In the rows, 128 means zero.
Where one turn sends some rows of the set: a few examples, then the rows asked:
J_794: [137 129 114 145 118 112 161 134 155 126 109 139  93 119 133 116]
J_960: [127 168 117  87 130  91 149 142 102 133 119 112 157 112 129 136]
J_964: [127 144 109 136 104 108 171 129 125 119 105 138 102 119 118 120]
J_231: [134 131 105 132 118 108 168 134 150 135 102 138  98 120 129 119]
J_355: [147 133 100  92 144 125 136 146 135 176 114 108 135 120 160 134]
J_291: [150 116 120 115 157 132 114 151 151 173 122 126 116 114 148 151]
J_437: [130 142 116 149 104 111 163 129 130 110 111 138  96 119 122 118]
J_222: [138 159 137 147 109 140 112 134  87 103 145 111 123 118 146 128]
J_467: [148 146 152 141 149 111 107 150 153 114 148 118 126 113 159 122]
J_963: [134 136 120 153 111 114 157 132 144 115 114 139  92 119 129 116]
J_12: [131 171 131 128 113 131 108 127  85 126 125 116 136 110  93 150]
J_804: [148 138 132 112 160 102 124 154 166 147 132 116 135 113 161 127]
J_487: [141 159 147 154 123 141  88 131 111 118 139 119 120 109 108 142]
J_482: [126 176 137 117 118  99 133 139  89 100 136 113 148 112 127 132]
J_832: [140 142 149 156 123 142  97 139 100 110 146 127 109 112 131 147]
J_906: [126 151 108  95 121 121 138 137  77 151 112 121 139 113 112 160]
J_866: [131 165 110  99 124 122 124 131  97 159 108 115 145 110  94 154]
J_166: [138 131 102  88 144 121 136 146 118 179 108 122 133 114 130 158]
J_305: [137 163 154 144 127 109 113 143 114  91 150 117 132 112 142 125]
J_978: [151 122 143 149 147 143  94 147 141 139 141 128 103 113 147 144]
J_552: [134 154  96  86 121 121 148 138  93 159 111 106 146 118 140 139]
J_823: [142 146 107  95 145 123 119 139 135 182 105 115 140 111 110 152]
J_595: [129 167 115 113 104 128 135 131  69 122 126 107 140 118 133 136]
J_780: [129 138 103 128 111 105 174 132 136 132 100 137 104 119 123 121]
J_77: [153 134 124 121 156 133  99 143 162 174 120 119 124 111 126 144]
J_513: [127 158 132 129 110 132 119 134  68 116 131 123 127 113 113 155]
J_892: [139 150 114  85 151  91 144 149 141 156 117 113 151 113 145 133]
J_984: [152 141 145 150 145 142  84 139 150 141 136 121 114 110 124 140]
J_209: [153 137 141 154 131 145 101 141 130 120 148 113 112 119 166 123]
J_944: [157 124 122 127 148 137 113 148 154 157 133 112 118 120 173 126]

J_231 turns into J_794
J_804 turns into J_467
J_12 turns into J_866
Now find these:
J_978 turns into J_832
J_222 turns into J_595

Where one turn sends some rows of the set: a few examples, then the rows asked:
J_691: [148 112 138 100 135 136 120 137 107 134 145 100 114 106 153 115 150 131
 142 156 134 151 114 101 180 120 105 117 141  98 142]
J_153: [ 90 140 116  89 108 128  88 122 107  99 105  97 175 110 132 144 120 133
 159 120 118 133 160  96 113  67 135 132 106  81 120]
J_104: [137 117 153 126  96 131 106 120  87 108 121 114 132  71 103 112 132 104
 139 146 120 170 102  99 165  67 112 171 129 115 118]
J_853: [118 122 132 119 129 124  66 139 151 140 178 130 137 114 107 120 137 111
 135 155 123 113 111 109 153 104 127 152 136 115  87]
J_883: [128 111 109  98 105 126  98 163  79 146 154 127 140  93 123  94 155 115
 184 115 116 112 130 112 133  75 116 143 134 134 158]
J_591: [ 77 113 145  85 102 141  73 126 142 112 157 128 140  92 107 116 138 112
 126 176 140 101 124 114 127  83 151 138 139 130 124]
J_933: [ 81 106 148  86 100 130  80 124 142 104 164 126 150  93 108 118 136 108
 121 174 137 102 110 124 134  83 143 130 130 124 123]
J_345: [119 149 132  74 149 168 117 141 105  89 132 104 131 109 134  90 136 137
 140 150 144 125 123  77 139  69 103 142 131  98 155]
J_323: [ 91 138 118  85 125 138  76 119  92  98 113 105 181 120 133 143 126 137
 162 129 108 131 141  90 126  61 122 121 115  82 120]
J_304: [104  97 118 124 130 116  95 133  81 135 111 100 153 123 139 151 175 118
 162 135 104 159 144  98 145  93 130 109 126  92 112]
J_864: [119 133 112  87 115 131  92 157 105 128 162 106 166 100 140 114 128 108
 197 110 138 131 105 137 108  97 113 130 146 103 153]
J_785: [ 92 131 120 107 110 133  80 129 164 123 145 110 141  87 108  92 159 134
 137 169 134 110 104 115 111  73 139 144 112 104 108]
J_791: [132  92 157 106 139 143 110 174 104 109 154 142 131  97 123 114 134 102
 147 145 166 147 166 110 138 106 107 131 135  84 162]
J_97: [120 143 168 109 118 138  98 119 109 104 111 106 147  74 119 127 121  91
 145 147 118 164 108 117 123  63 115 181 139 106 136]
J_47: [129 122 157 118 128 145 100 119 101  78 117 112 158  65  93 101 113 129
 134 153 141 162 117 126 149  87 109 162 134 103 118]
J_175: [ 83 120 121  88 137 145  83 124  86  82 109  99 184 115 125 146 129 143
 154 136 135 137 149 105 123  80 127 109 125  85 125]
J_282: [121  95 111 107 129 129 105 168  87 134 147 118 148  88 117  90 162 127
 181 122 138 120 139 137 122 101 119 129 143 127 156]
J_120: [142 117 141  94 123 139 125 137 104 142 143  94 108 111 160 129 155 116
 143 148 129 153 102  90 173  99 109 123 140 103 149]
J_940: [109  90 117 115 118 120  89 130  67 125 124 115 155 122 126 146 156 127
 157 136 108 148 153  84 173  95 128 106 126 103 107]
J_400: [129 112 167 129 138 127 106 125 110 110 111 111 143  71 111 115 141  94
 146 160 125 179 128 134 142 107 117 164 149 107 124]
J_142: [ 93  97 130 132 131 128  93 148 133 125 164 108 134 112 100 130 165  99
 115 151 153 119  88 115 126  83 138 144 129 123 103]
J_858: [ 91 127 124 108 111 122  87 125 165 114 147 107 150  92 116 101 158 124
 135 170 126 110  93 124 117  74 135 140 103 103 112]
J_88: [124 116 104  86 101 138  95 153  88 109 172 114 165  93 119 103 114 131
 184 108 153 121 102 128 134  96 108 122 141 112 144]
J_505: [147 123 132 117 109 134 112 170 107 130 146 127 123  99 132 106 147 107
 157 128 138 146 129  76 132  56  98 150  99  71 154]
J_105: [ 84 122 122  88 115 133  91 123  97  82 113 101 176 106 120 143 113 141
 147 125 140 132 170 107 120  86 137 119 118  88 121]
J_413: [111 117 134 123 136 116  73 139 145 132 177 136 143 117 105 117 146 101
 129 156 117 105 109 107 152  92 123 157 125 117  92]
J_496: [111 100 115 121 104 108  94 133  80 126 130 113 147 121 121 147 147 119
 157 120 117 150 167  83 167  99 131 127 117  98  96]
J_461: [ 98 101 129 131 119 137  85 147 135 136 165 102 126 110 102 136 156 109
 117 147 158 125  85 109 128  86 142 143 140 120 100]
J_593: [151 117 141  91 100 138  99 150 115 105 160 136 141  85 129 102 107 136
 150 143 148 139 142 101 157  91  93 125 105  66 150]
J_343: [110 151 146  70 162 168 113 142 113  94 128 107 133 112 142 101 137 121
 144 156 143 129 134  86 130  81 108 142 143  99 162]
J_58: [125 114 155  97 107 140 114 162 121 127 138 109 132  91 150 136 135  98
 152 138 159 158 126 117 104  78 113 128 122  69 178]
J_389: [103  96 118 129 118 108 103 138  91 132 116  99 147 121 128 156 161 108
 157 121 126 162 164 100 141 106 139 124 123  92 104]

J_591 turns into J_461
J_105 turns into J_389
Now find these:
J_323 turns into J_940
J_858 turns into J_413
J_691 turns into J_343
J_97 turns into J_104
J_505 turns into J_593
J_88 turns into J_282

